In the rows, zero is written as 128.
Named moves, each a turn or a mirror, and the order they were made in; the first pair answered:
rukuf:
[ 69 127 169 150 112  55 156 104 145  93 130  86 135 164 125] |-> [ 75 129 160 126 107  62 153  98 146  98 125  84 153 184 140]
[ 99 156 135 103 122 115 113 125 156 121  89 149  93 163 128] |-> [ 97 158 137 114 125 112 114 132 160 120  83 146  86 160 124]
[144 165 111 108 127 136 125 123 139 129 103 121 151 136 152] |-> [126 148 130 160 132 119 134 145 156 129 100 129 127 103 117]
Fefo:
[116 165 121 104 122 135  80 109 115  77 114 149 186 168 160] |-> [130  69 157 191 111 120 139 132 110 102 162 138 172  92 112]
[132  85 140 103 132 115  97  91 107 123 169 148 111 130  82] |-> [125 110 130  82 130 120  80  89 111 116 157 142 117 151  98]
[ 78 144 157 117 141  87 132  91 154  91 108 114 128 176  86] |-> [ 91 103 172 154 136  81 155  96 156 103 129 106 124 149  72]
taza:
[128 123  97  88 111 116 177 126 217 146 120 111  80 131 138] |-> [141 157  85  71 111 139 152 137 200 147 106 121  86 130 167]
[141 156 106 101 122 154  83 121  71  95 144 146 176 145 124] |-> [153 131 123 133 120 145 100 125  54 105 164 145 181 108 111]
[154  60 135 148 123 125 168 117 107 147 180 133 124  90 104] |-> [124  68 130 116 125  94 157  83 143 136 169 124  93 140  93]
Then:
(2 to 3 moves a pair)
[161 138 124 124 114 137 101 164 120 120 137 132 125 116 146] |-> [160 110 123 107 105 124 123 135 125 114 158 106 131 148 141] => taza, taza, rukuf
[122 136 143 148 129 154 120 200 110 135 129 136 144  64 147] |-> [ 71 166 151 130 148 116 104 180 155 108  93 139 114 114 134] => taza, Fefo, rukuf
[103 151 114 103 142 162  95 133 110 113 107 151 124 136 113] |-> [106  94 133 135 141 133 129 124 123 120 138 142 106 115  78] => Fefo, taza
[140 131 134 166 119 144 137 153  96 127 107 117 143 106 128] |-> [120 129 127 120 119 119 137 105 128 110 113 102 134 175 119] => taza, taza, rukuf
[134 175 131 103 101 128 129 139  80  97  88 101 194 165 172] |-> [118  81 169 161  98  71 181 126 123 115 130  81 141 143  94] => Fefo, taza
[144 163 108  78 121 146 110 118 111 130 117 127 151 161 166] |-> [162 123 125 132 122 154 134 147  84 142 142 122 167 102 158] => taza, Fefo
[143  93 139 152 137 134 116 105 121 141 164 187 115  98  95] |-> [138 110 119  92 133 132 105  72 128 126 160 173 128 152 106] => taza, rukuf
[146 159  96  93 107 145 130 143 146 139  76 129 113 133 166] |-> [146  91 124 134 114 109 172 139 161 155 117 118  88 101 117] => Fefo, taza
[119 175 140 121 138 128 110 138 126  94 112 113 149 147 162] |-> [101 141 156 129 133  96 126 114 168  99 113 115 111 155 115] => Fefo, taza, taza
[ 73 165 121 157 127 131 106 144 144  96  86 152 107 135 121] |-> [136 128  97  92 101 156 130 106  91 109 154 117 160 151 162] => rukuf, Fefo, rukuf
[145 173  92  84 108  98 128  73 150 147  79  86 126 191 185] |-> [177 105 106  99  92  89 173  63 134 164 135  73 129 163 169] => Fefo, rukuf, taza
[151 150 117 108 146 173  75 135  96 137 122 184 159  94 136] |-> [112  84 152 162 145 105 125 126 147 136 143 168 106  90  62] => rukuf, taza, taza
[142 146 119 159 127 129 142 173 130 139 109 119 149  93 159] |-> [141 163 112 122 115 131 134 153 127 121 107 106 163 137 181] => rukuf, taza, Fefo
[102 113 134 161 143 116 119 118 138 127 138 131 103 125  90] |-> [130 145 101 104 128 152 100  96 101 128 143 122 141 143 137] => rukuf, taza
[160 127 114 134 130 156 115 161 160 170 146 144  86  86 146] |-> [145 166 106  94 130 155  93 142 170 150 123 152  93 130 154] => taza, Fefo
[165 190  79  84 121 166  85 144 158 145  83 168 103 114 171] |-> [156  86 129 161 114 111 145 134 179 166 145 147  64  62  85] => Fefo, taza
[132 111 112 163 121 165 143 168 165 190 122 146 102  74 166] |-> [107 159 100  98 124 152 122 133 187 167  90 140 101 151 177] => taza, Fefo
[126 162 122 122 138 147  97 138 101 114 124 152 147 130 135] |-> [117 109 147 159 139 122 138 128 121 126 154 139 130 118  85] => Fefo, taza
[128 132 112 103 126 129 102 125 102 113 127 152 149 143 149] |-> [116 123 119  99 134 109 107 109 130 108 128 148 134 165 129] => Fefo, taza, Fefo
[115 206 118 111 119 143  78 126  94  93 130 117 155 193 177] |-> [112 202 130 175 126 147  77 187  71  96 119 131 158 130 164] => taza, rukuf, Fefo
[121 139 148 174 124 116 140 183 158 133  94 135 103  97 131] |-> [184 104 125 120  97 141 164 135 107 156 142 103 155 113 172] => rukuf, Fefo, rukuf
[111 167 140 184 144 140  93 190 121 120  87 155 111  77 119] |-> [111 145 148 199 142 134 110 187 118 121  94 152 117  70 111] => Fefo, taza
[ 72 116 158 106 144 121 138  90 132  67 132 135 171 154 115] |-> [106  87 145  98 135 148 153  95 100  84 153 125 199 131 132] => taza, Fefo, rukuf
[174 118 132  92  86 127 133 103 161 143 130 104 116 160 153] |-> [164 106 155 161  93 124 138 146 172 142 123 125  87 108 121] => taza, rukuf
[127 159 138 114 138 101 126 174 131 136 100 111 147 139 172] |-> [110 130 143 119 136  72 134 146 163 136 108  99 115 153 137] => Fefo, taza, taza
[113 104 153 158 134 122 131 122  99 114 157 111 138 117  95] |-> [122 155 135 118 142 145  97 131  87  96 133 114 162 141 137] => Fefo, taza
[149 102 150 169 122 144 137 152 107 137 158 148 118  80 107] |-> [117 127 128  91 122 120 125  95 156 117 140 142  99 175 101] => taza, taza, rukuf
[135  92 130 172 122  99 160 147 183 166 127 109 101 113 116] |-> [174  91 112 123 106 133 158 130 144 177 153  90 146 124 163] => rukuf, taza, Fefo
[138 141 138 102 119 136 135  84 131 171 158 153 148 147 138] |-> [124 127 151 130 123 121 142  87 159 169 160 154 123 138 114] => Fefo, rukuf, taza
[120 157 120 164 135 137  96 180 128 101  87 141 145  78 142] |-> [152 118 126 141 117 139 126 143  81 105 132 105 190  97 163] => taza, rukuf, taza
[118 185 105 126 142 124 112 149 165 130  76 123 119 124 154] |-> [107 165 110 124 146  97 122 144 186 128  83 122 110 140 135] => Fefo, taza, Fefo
[115 192 119 134 129 156  75 153 120 115  71 150 135 123 156] |-> [116 151 144 188 129 147 104 181 109 127  91 143 132  73 129] => rukuf, taza
[119 119 147 121 125  91 126 107 144 148  73 136 100 131 120] |-> [152 129 128  89 110 125 130  90 109 160  86 134 128 138 159] => taza, Fefo, rukuf
[176 143  96 160  98 125 182 200 194 174 121 104  99  97 177] |-> [143 171 101 145 106 101 166 191 223 159  95 103  84 134 170] => taza, Fefo, rukuf
[105 167 127 137 132 121 110 139 160 131  95 148 102 123 119] |-> [149  95 135 149 113 123 151 123 128 160 156 130 124  88 116] => Fefo, rukuf, Fefo
[121 120 123 105 120 123 125 106 148 134 133 135 105 142 114] |-> [134 130 124 133 120 147 112 139 130 134 127 148 111  96 123] => taza, taza, rukuf
[145 176 105  92 136 135 136  79 183 108 149 112  98 197 139] |-> [112 167 130 145 149 122 132 108 214 111 128 127  67 158 101] => rukuf, Fefo
[133 162 146 164 135 147 107 190 143 143  89 134 129  79 158] |-> [178  93 145 147 116 144 155 156 107 161 152  84 155  88 164] => taza, rukuf, Fefo
[112 136  82 121 104 103 164  97 137 136  90 103 151 169 170] |-> [102 123 113 191 114  97 166 146 145 143  83 123 125 105 141] => taza, rukuf
[171 152 102 147 129 180  93 172 102 156 134 174 106  62 141] |-> [115 179 118 162 139 143  80 177 151 134  94 180  80  88 113] => taza, Fefo, rukuf
[142 168 115  90 129 146 130 144 150 127  99 146 139 156 182] |-> [142 101 157 175 133 124 174 168 148 142 127 133 132  89 136] => taza, rukuf, taza
[ 91 146 148 152 146 129  95 133 139 108 112 153 107 118 101] |-> [142 118 128 106 124 144 123  95  95 129 162 120 160 145 142] => rukuf, Fefo, rukuf
[165 154  84  79 131 187 112 123 147 137 123 157 149 131 170] |-> [145 148 119 149 143 179 116 171 153 143 100 173 129  75 143] => rukuf, Fefo, taza
[ 89 118 152 180 134  91 129 145 148 135 104 132 105 115  99] |-> [135 136 109 100 118 143 112 127  91 129 124 117 172 150 175] => rukuf, taza
[148 126 125 106 139 154 122  74  88  93 157 119 150 143 113] |-> [110 154 147 141 161 134 105 107 129  84 111 141 114 126  82] => rukuf, Fefo, rukuf
[117 116 131  91 110  80 173  96 153 122 136  80 131 180 149] |-> [148 168 101  86 112 132 137 128 108 131 118 100 170 153 210] => taza, taza
